128 stands for zero in the data rows.
Some points, one per row:
[192, 118, 109, 107, 78, 119, 109, 59, 100, 125, 132, 161, 139, 120, 109, 122]
[126, 92, 108, 106, 144, 167, 144, 142, 115, 107, 132, 141, 169, 156, 126, 154]
[116, 114, 123, 108, 155, 170, 142, 163, 180, 126, 149, 68, 140, 115, 121, 125]
[81, 106, 84, 109, 201, 200, 149, 177, 127, 170, 138, 155, 160, 175, 114, 179]
[126, 158, 168, 125, 133, 77, 114, 110, 99, 112, 111, 126, 122, 107, 125, 143]
[167, 137, 153, 144, 104, 106, 133, 123, 138, 134, 100, 109, 113, 131, 182, 131]
[110, 117, 108, 114, 169, 107, 141, 131, 144, 144, 153, 150, 155, 156, 151, 130]
[48, 112, 97, 64, 158, 143, 156, 199, 132, 112, 118, 106, 158, 124, 64, 154]
[209, 140, 110, 118, 50, 108, 111, 117, 104, 126, 94, 133, 118, 80, 124, 125]
[14, 106, 101, 92, 184, 137, 147, 127, 163, 119, 140, 104, 105, 139, 68, 121]
[55, 151, 125, 110, 159, 156, 159, 157, 133, 156, 187, 142, 148, 145, 75, 114]
[139, 123, 137, 199, 117, 183, 114, 129, 47, 68, 141, 135, 109, 136, 68, 96]
[122, 117, 109, 104, 64, 111, 110, 136, 183, 163, 137, 124, 124, 121, 126, 90]
[111, 105, 98, 67, 106, 140, 119, 122, 46, 84, 206, 187, 177, 124, 143, 93]
[94, 116, 115, 132, 143, 144, 111, 122, 101, 107, 146, 102, 93, 110, 120, 126]
[147, 179, 154, 170, 137, 93, 103, 95, 115, 106, 81, 95, 110, 179, 168, 177]
[136, 129, 152, 189, 139, 144, 130, 157, 113, 129, 141, 144, 113, 142, 144, 135]
[62, 135, 140, 99, 178, 110, 109, 78, 149, 131, 137, 89, 137, 181, 140, 150]
[134, 143, 136, 112, 148, 164, 154, 173, 158, 155, 154, 137, 123, 122, 131, 133]
[145, 139, 108, 144, 141, 169, 128, 107, 92, 129, 142, 178, 175, 154, 113, 158]
[173, 150, 169, 164, 140, 78, 113, 128, 129, 126, 107, 116, 124, 156, 191, 176]
[152, 133, 144, 120, 124, 85, 102, 77, 112, 149, 125, 158, 104, 96, 120, 102]
[97, 119, 127, 111, 198, 126, 146, 140, 182, 140, 148, 105, 127, 140, 162, 163]
[189, 149, 140, 120, 101, 140, 130, 115, 145, 118, 105, 100, 149, 85, 106, 111]
[78, 141, 107, 73, 106, 115, 123, 129, 114, 132, 172, 164, 187, 137, 48, 123]
[195, 166, 154, 175, 77, 112, 120, 146, 110, 123, 92, 145, 136, 137, 138, 122]
[41, 91, 70, 53, 156, 163, 156, 155, 127, 126, 136, 116, 154, 150, 71, 126]
[150, 152, 171, 167, 139, 122, 142, 134, 136, 112, 120, 110, 100, 112, 151, 137]
[148, 154, 125, 66, 153, 98, 118, 77, 80, 109, 78, 123, 116, 89, 131, 164]
[128, 99, 113, 151, 94, 174, 144, 162, 112, 105, 175, 142, 131, 108, 128, 96]
[190, 134, 84, 139, 72, 128, 104, 100, 156, 161, 169, 136, 136, 77, 68, 104]
[165, 149, 148, 158, 105, 109, 118, 123, 132, 137, 121, 145, 129, 133, 143, 133]
[137, 104, 133, 163, 91, 163, 142, 151, 59, 84, 202, 196, 181, 166, 129, 72]
[84, 121, 105, 60, 109, 99, 139, 142, 164, 153, 120, 149, 115, 123, 136, 130]
[145, 132, 151, 148, 117, 129, 137, 146, 142, 128, 180, 161, 147, 147, 153, 134]
[153, 112, 113, 122, 83, 111, 135, 107, 96, 114, 105, 157, 118, 90, 138, 113]
[81, 98, 71, 72, 105, 132, 140, 133, 61, 109, 91, 169, 178, 145, 114, 157]
[161, 123, 90, 135, 62, 120, 101, 95, 136, 92, 100, 89, 127, 54, 57, 89]
[208, 130, 119, 145, 30, 90, 87, 100, 106, 120, 100, 151, 132, 106, 95, 90]
[88, 134, 123, 110, 178, 165, 163, 141, 185, 146, 171, 137, 164, 181, 177, 166]
[83, 81, 89, 91, 149, 156, 149, 166, 151, 151, 170, 134, 150, 139, 72, 113]
[148, 150, 126, 98, 146, 191, 149, 178, 141, 150, 122, 124, 170, 137, 73, 152]
[189, 168, 126, 121, 93, 134, 126, 103, 127, 124, 117, 123, 115, 100, 135, 139]
[176, 134, 133, 184, 164, 152, 114, 107, 112, 152, 138, 171, 131, 141, 166, 156]
[194, 121, 117, 169, 159, 167, 100, 80, 93, 162, 163, 185, 126, 101, 148, 142]
[183, 137, 178, 158, 113, 141, 102, 90, 114, 135, 95, 139, 150, 151, 193, 122]
[141, 90, 110, 131, 90, 155, 130, 159, 106, 124, 203, 158, 134, 104, 105, 77]
[103, 96, 92, 82, 98, 154, 198, 207, 189, 146, 187, 114, 138, 128, 132, 133]
[189, 171, 149, 163, 98, 92, 91, 86, 130, 153, 137, 129, 95, 108, 123, 106]
[146, 157, 169, 165, 132, 95, 106, 88, 110, 101, 113, 107, 106, 146, 144, 147]
[118, 103, 100, 88, 133, 150, 151, 153, 135, 105, 191, 131, 140, 131, 129, 151]
[176, 138, 119, 149, 125, 140, 122, 126, 144, 144, 157, 155, 138, 137, 142, 135]
[66, 86, 66, 46, 155, 150, 153, 145, 124, 99, 145, 83, 100, 114, 118, 166]
[85, 105, 81, 85, 162, 110, 136, 123, 165, 128, 80, 95, 127, 112, 109, 99]
[135, 123, 148, 226, 160, 184, 112, 129, 51, 102, 157, 156, 105, 133, 126, 104]
[199, 154, 153, 206, 95, 132, 118, 157, 132, 171, 107, 143, 114, 146, 180, 148]
[88, 134, 134, 126, 178, 96, 130, 121, 101, 143, 155, 155, 121, 139, 119, 141]
[88, 140, 142, 130, 205, 147, 141, 129, 172, 116, 167, 84, 132, 136, 124, 159]
[133, 134, 116, 110, 127, 137, 130, 116, 172, 137, 134, 91, 130, 109, 71, 90]
[138, 156, 110, 127, 121, 94, 109, 95, 76, 121, 100, 164, 121, 128, 127, 152]
[152, 137, 93, 113, 121, 126, 112, 68, 160, 130, 108, 82, 133, 88, 43, 77]
[87, 131, 137, 99, 150, 146, 143, 166, 174, 160, 198, 137, 140, 127, 87, 122]
Here are 16 more points, each followed by its number:
[124, 148, 150, 140, 162, 56, 118, 133, 173, 183, 97, 100, 84, 125, 160, 163] 0
[135, 140, 134, 136, 110, 91, 110, 117, 147, 106, 104, 76, 96, 108, 139, 133] 1
[109, 127, 150, 115, 166, 140, 140, 91, 98, 83, 118, 64, 129, 150, 173, 170] 2
[67, 91, 118, 29, 183, 105, 164, 134, 112, 90, 50, 159, 179, 131, 167, 117] 3
[83, 106, 134, 105, 149, 160, 99, 95, 109, 88, 143, 66, 115, 146, 193, 131] 4
[163, 110, 129, 100, 167, 136, 141, 126, 80, 110, 100, 166, 117, 36, 73, 120] 5
[119, 125, 127, 82, 94, 187, 167, 163, 72, 92, 99, 131, 181, 172, 90, 140] 6
[149, 167, 183, 153, 115, 69, 125, 174, 145, 156, 81, 151, 145, 180, 153, 151] 7
[178, 151, 130, 156, 118, 163, 137, 121, 135, 131, 102, 131, 120, 121, 128, 133] 8
[159, 138, 172, 176, 75, 97, 107, 161, 130, 133, 135, 141, 121, 126, 140, 103] 9
[110, 155, 136, 92, 106, 82, 128, 141, 163, 111, 115, 58, 122, 143, 99, 176] 10
[178, 156, 150, 178, 118, 149, 150, 167, 109, 95, 147, 144, 129, 131, 147, 140] 11
[147, 105, 117, 132, 100, 145, 119, 119, 136, 110, 100, 115, 155, 110, 104, 55] 12
[127, 132, 128, 165, 104, 141, 130, 144, 124, 121, 128, 122, 111, 104, 98, 86] 13
[128, 145, 152, 128, 177, 148, 150, 161, 188, 116, 163, 92, 142, 173, 177, 164] 14
[168, 163, 148, 154, 143, 100, 89, 79, 91, 114, 103, 151, 121, 139, 153, 159] 15
Which of these numbered points is nearest to each point below, ignoring the 2 directions in which the first points spread most? Its number follows each.
[74, 95, 152, 118, 146, 143, 143, 130, 116, 150, 89, 139, 140, 142, 164, 115] > 12
[114, 128, 127, 98, 131, 149, 151, 147, 109, 92, 115, 106, 129, 176, 124, 169] > 6
[186, 144, 134, 157, 104, 180, 171, 188, 78, 72, 173, 169, 147, 113, 140, 140] > 11
[191, 131, 129, 177, 100, 155, 102, 77, 123, 102, 112, 94, 136, 81, 99, 71] > 12
[135, 120, 143, 127, 126, 154, 118, 109, 109, 115, 126, 120, 129, 124, 153, 117] > 12
[129, 128, 151, 147, 132, 143, 126, 96, 78, 91, 105, 104, 123, 135, 147, 137] > 2
[121, 68, 92, 95, 29, 130, 108, 70, 104, 124, 124, 101, 127, 84, 134, 94] > 4
[170, 90, 165, 157, 98, 135, 152, 124, 160, 164, 180, 163, 130, 95, 160, 100] > 9
[95, 145, 138, 119, 168, 121, 131, 140, 179, 122, 119, 71, 86, 127, 131, 150] > 1
[96, 151, 155, 144, 177, 92, 127, 123, 140, 123, 82, 93, 101, 157, 157, 164] > 1
[167, 139, 156, 94, 96, 104, 134, 134, 131, 195, 104, 189, 159, 113, 116, 101] > 7
[54, 113, 116, 154, 204, 149, 169, 176, 188, 148, 153, 106, 107, 109, 83, 105] > 13
[69, 142, 161, 87, 133, 124, 112, 78, 122, 91, 129, 103, 144, 159, 188, 118] > 4
[199, 150, 105, 164, 104, 195, 171, 154, 177, 143, 101, 98, 107, 99, 107, 125] > 8
[142, 109, 149, 166, 163, 152, 121, 80, 59, 57, 56, 105, 105, 100, 140, 122] > 2
[169, 174, 153, 159, 122, 94, 96, 84, 85, 131, 113, 160, 116, 133, 135, 150] > 15
[141, 127, 152, 145, 162, 129, 120, 97, 101, 84, 83, 105, 116, 121, 144, 153] > 2
[124, 107, 137, 113, 154, 186, 121, 185, 166, 118, 174, 67, 139, 122, 161, 138] > 14
[100, 112, 120, 72, 154, 134, 159, 154, 104, 100, 97, 172, 183, 136, 129, 122] > 3
[62, 106, 104, 59, 132, 129, 103, 129, 123, 123, 129, 112, 162, 150, 34, 123] > 15
[102, 124, 165, 121, 184, 43, 125, 119, 150, 188, 88, 134, 107, 136, 150, 142] > 0
[52, 83, 77, 84, 167, 173, 125, 113, 76, 57, 81, 61, 105, 137, 120, 139] > 2
[10, 77, 107, 78, 158, 92, 96, 111, 163, 104, 142, 79, 136, 152, 145, 85] > 4
[49, 106, 86, 114, 128, 186, 134, 174, 133, 118, 193, 105, 129, 105, 65, 108] > 13
[150, 116, 106, 163, 53, 204, 165, 211, 126, 129, 185, 160, 105, 138, 125, 115] > 11
[138, 146, 146, 160, 143, 164, 162, 149, 122, 110, 128, 103, 72, 79, 63, 99] > 13
[175, 180, 167, 149, 96, 64, 109, 115, 112, 78, 85, 119, 114, 132, 159, 155] > 10
[152, 131, 149, 131, 63, 122, 110, 123, 113, 123, 139, 141, 142, 111, 92, 82] > 9
[72, 74, 70, 58, 126, 170, 170, 158, 117, 102, 221, 139, 129, 109, 113, 114] > 11
[86, 115, 122, 100, 180, 138, 127, 90, 74, 97, 119, 110, 130, 139, 157, 163] > 2
[40, 91, 81, 66, 163, 156, 143, 119, 128, 137, 162, 126, 154, 164, 96, 144] > 15
[152, 140, 132, 109, 116, 92, 117, 127, 135, 114, 117, 92, 88, 96, 124, 135] > 1
[133, 154, 150, 123, 163, 95, 143, 148, 128, 136, 86, 154, 147, 161, 161, 166] > 7
[142, 149, 157, 148, 143, 70, 117, 129, 160, 159, 100, 91, 77, 116, 156, 153] > 0
[79, 115, 98, 96, 184, 160, 178, 159, 170, 160, 163, 128, 127, 158, 126, 163] > 8
[48, 96, 80, 66, 181, 160, 187, 172, 167, 150, 149, 108, 122, 157, 116, 157] > 8
[106, 120, 107, 121, 103, 184, 140, 187, 122, 145, 183, 141, 143, 154, 121, 144] > 11
[110, 148, 164, 180, 195, 71, 109, 98, 108, 169, 103, 169, 113, 169, 175, 149] > 15
[131, 139, 151, 157, 139, 103, 93, 94, 91, 123, 114, 135, 128, 133, 139, 116] > 15
[70, 88, 87, 66, 153, 170, 140, 129, 101, 89, 145, 82, 109, 132, 147, 149] > 4
[158, 149, 178, 163, 123, 107, 106, 99, 88, 113, 94, 157, 129, 151, 160, 132] > 15
[194, 158, 149, 174, 71, 96, 107, 136, 109, 137, 112, 171, 133, 114, 129, 109] > 9
[106, 98, 124, 128, 75, 152, 146, 163, 93, 69, 186, 143, 175, 155, 131, 86] > 11
[72, 82, 121, 82, 144, 159, 169, 112, 74, 74, 63, 96, 117, 160, 209, 138] > 2
[37, 78, 86, 100, 166, 161, 140, 144, 105, 93, 160, 134, 125, 95, 44, 66] > 13
[87, 92, 71, 89, 98, 121, 127, 91, 15, 81, 65, 196, 179, 125, 125, 150] > 3
[125, 153, 185, 166, 145, 44, 124, 130, 123, 148, 80, 159, 103, 135, 149, 121] > 7
[145, 148, 151, 133, 142, 127, 110, 97, 95, 103, 93, 143, 135, 164, 185, 165] > 15
[136, 164, 142, 148, 127, 106, 130, 137, 141, 78, 72, 48, 85, 142, 199, 163] > 1
[63, 36, 38, 58, 111, 146, 151, 95, 94, 123, 109, 106, 89, 80, 99, 110] > 2
[82, 108, 75, 74, 93, 123, 119, 87, 87, 130, 102, 153, 104, 96, 102, 81] > 15
[103, 130, 151, 159, 167, 118, 131, 127, 144, 140, 133, 123, 110, 116, 116, 128] > 13
[134, 147, 132, 140, 107, 137, 131, 122, 141, 109, 129, 108, 118, 103, 103, 90] > 13
[100, 128, 165, 144, 175, 112, 102, 96, 134, 149, 164, 118, 137, 149, 104, 164] > 15
[218, 150, 136, 159, 46, 141, 118, 127, 147, 124, 143, 134, 134, 104, 138, 98] > 14
[204, 154, 158, 183, 130, 149, 108, 95, 100, 146, 101, 138, 95, 125, 160, 131] > 8
[164, 137, 154, 179, 120, 100, 98, 93, 92, 139, 112, 162, 106, 147, 149, 144] > 15
